One turning vector, and how many ticks it has turned:
The counts run from 0 to 203.
[ -3   8   1  -1  14  -5  11   9 -11 -15 -14  -4  14  -5 -11  -1  -1   4
  14   5  21   1 -24  22  -4   1   2  17   4  11   7  15]
7
[ -9  14   2  -5  11  -2  -2  -1  -5 -19 -11  -3  15 -16  -2   4   2   8
  11  10  15  14  -9  30  18  -2   1  19  -2  13   0   4]
9
[  3   6  18   2   2  14  -8   2  -6 -11 -12  -9  21  -8  -1 -21  -5  26
  -6   7  15 -12   6  10   3   1   7  20   2   1   4 -12]
177
[  7  13  22  -3  13  -1  -5   8  21  -8   3   2   9 -18   4 -21  -5  12
   5  14  14   2  15  21  11  -7  -1  18   0  12  -5  -1]
172
[ 23  13 -18   7  -6  -1  13  -2  -3   1   2  -2 -19 -19   1  -5  -9   9
  14  -6  20  -9  -1  10  -4   8  13   3  14  13  14 -12]
50
[-16  12  12  -5   6   7  15  15  -7   4  -4  -2  25 -12   1 -14  -7  18
   8 -12  -2   8  -5   4  20  10   7  15  -7  14  -3 -14]
96
[ -3  14  12  -2  -7   9  16  12  28   4  -2   9   8   1 -17 -11  -9  18
 -13   5 -16  -3  11   0  15   2   0  21  -1   3  -8  -6]
78
[ -1  15  13   0  -4   5  19  16  27   6  -2  14  -5   1 -17 -12  -6  12
 -15  10  -9  -4  10  -3  16   7   2  21  -2  -3  -9  -8]
79
[-16   7  -5  -5   3 -14 -14  -5   6  -3  -1  -4   0 -29  17 -13  -2   8
  11  -1  14   5   5   0  19  -2  16  16   2   8  11 -21]
191
[  4   9   3   4  19 -23   6   8  15 -18 -21   0   1   1 -17 -12   6   1
 -13  18  -1 -15  -4   6  -5  -3   2  14  11  -3  11  14]
162
[ -9   5  -7  -2  -1  -6  -4  -5   0  -7   6 -14  14 -25   9 -17 -11  11
  13  -7  27  -3 -12   0  -1  -2  10  14   8  15  20 -14]
189
[  1  12  -7   4  -5 -15  10   2  10   8 -16  10 -23 -13  10  -3   7  16
   3  -6   8  -5   8   6   4   5  25  -2  20   7  13 -19]
55
[ -9  18   1  -4  17  -7  -4  -7  -6 -12 -12   1   2 -16  -2   1   7   5
   8  16  17  12  -6  26  22   5   1  17   0   9  -5   2]
10
[ 10  11   8   8  -5  10   4  -1   5 -12  -7   8  11 -12  13  17  13   8
  16  -6 -12  -6  13  32   7   8  19   4   3   9  -4  -9]
134
[-11  17   4   7  19 -16 -13  -3   5 -18  -5 -10   2  -9 -11  -6   3 -15
 -11  12  13 -11  -5  -4  18  -4  10  16   1 -16  10 -12]
23
[ -7  10 -17   3 -18  -9  21   1  23  -8  -5  -3   7   6 -14   5 -13  12
  -1 -11   3  -4  -9  -3  -2 -14   4   9  14   5  28  -8]
64
[ 19   8  -2  15   3  -2  12   6  -1 -11   2  10  -5 -14  14  10  16  -8
  15  -1   1 -15  -8  19 -16  19  20   8  12   5  -5   2]
131
[ -7  23   9   5  27 -23   0  -4   2   1 -20  -6  10  -8 -13 -23   8  -6
   5   3   5  -9  -8   4  13   5  12  -6   1  -1  10  -2]
18
[-17  17  14   3  10  -1  -7 -17   9  -7  -8  -8  31  -9   1 -14  10   7
  10   3  11   3 -10  18  16   2   9   2   3   9   3 -10]
15
[ 12   9   0  15   9  -5   9  12  18 -15   1   4   2  -6   2  12   2 -29
  13   3 -15  -9   5   3   7   2  13  18 -12 -17  -3 -12]
123
[ 18   6   8   6  -2  15 -13   4   3 -19  -1 -11   7 -10   1  -1  -9  12
  -1   4  -4 -24  18   8   6  -3  15  18   1  -6  12 -21]
40
[ -1   6   0  -3  -2 -10  22   6  29   6  -5  12   0  -4  -6 -24   3  17
  -7   6 -18 -11  -4  -2 -13  11   4   9  16  11   2   4]
75
[ 22  14  -4   9  15 -11  -7 -13  11 -10  14  -8  -1 -23  -2 -25   2 -13
   4  12   4 -20  -6   0  -3  11   6   6   6   3   6  -2]
31
[  9  10   1   0   3  -1  -2  -6  20 -27  -4  -6  16  -4 -15  -8  -7   9
 -12  23   0  -1   4  17  10 -11 -10  26   1   4   6   7]
165
[ -1  10   8  -5 -10  10  18   6  27   2   0   4  15  -3 -16 -14  -8  24
  -9   0 -23  -6   6   2   4   2   1  15   5  12   0  -2]
77
[ -8  12   1  -5  12  -2   3   3  -9 -20 -11  -6  19 -10  -6   3  -2   9
  15   6  19   6 -18  28   4  -2   1  18   2  16   4  12]
8
[  0  17 -11   9   2 -18  17 -18  12  -9  -9   6   2  -4  -2   1  17   1
   2   5  10  -1 -18  21  -8   8   3  -5  22  10  10  10]
150
[ 21  11  10   8  17  -9  -5  14   7  -5   1  -3  -8 -15   6 -17   3  -1
   7   1  -3 -31  14   0  -5   2  20   2   7  -1  10 -11]
37
[ 17   6   2  13  -2   5  10   4  -1 -14  -1   8  10 -12  16  11  13   0
  18  -6  -7 -15  -7  25 -16  13  19   4  11  11   1   3]
132
[ -9  12 -16   4   4  -2  10 -10  -3 -11  17 -10  29 -19  -5  -3  -7 -12
   9 -10  -7   5 -20  -2  11  13  -1  16  -9   8   4 -11]
108
[ -1   8 -12   5  -1 -18   5   4  15   3  -3  -9   1  -8  -9 -16  -8  -5
   8 -10  -7 -25  -7 -21  -5  -3  17   6   3  -5  23 -17]
200
[ -4  18 -11   6 -17  -2  11 -11  16   3 -19   3 -11   1  -9   5   0  16
  -9  -2   1  -2  11  -1  22  -2  15   5   8  -6  14 -27]
60
[ 25   9 -12  14   8  -4  14  15   0 -16   6   0   3 -10  -3  10  -1 -23
  20  -5 -12 -20  -6   6  -9   9   9  16  -6  -2   4   1]
125
[ -5  -1  10  -1  -7   8  21  26  13 -11  -2  -1  15   7  -7  -6 -16  16
  -6   4   0  -5 -11   1  -5  -2   0  34   3   3   3   1]
83
[ -2  11 -18   6 -17 -11  26  -2  18   0 -10  -3  -2   5 -15  -3  -6   8
  -5  -8   3 -10 -13  -6  -5  -5   7   6  17  -1  27  -8]
63
[ -1   7 -14   2  -5 -10   3   7  17  -4   4 -13  10 -11 -11 -11 -13   0
   7 -13 -11 -23  -7 -17  -4  -8  15   9   2  -1  27 -15]
201
[ 19   8   4   8  -5  12 -10   3   6 -14  -7  -8  -7  -9   4   2  -6   5
  -3   9   2 -19  19   3  13  -4  17  19   0 -15   9 -26]
41
[-11  11  -3   8  -5 -12  -4  -7  23   7  -4  -4  -3 -11   0 -15   0  -7
   1  -2   0 -13   4 -18  12   0  22  10  -1 -12  12 -29]
198
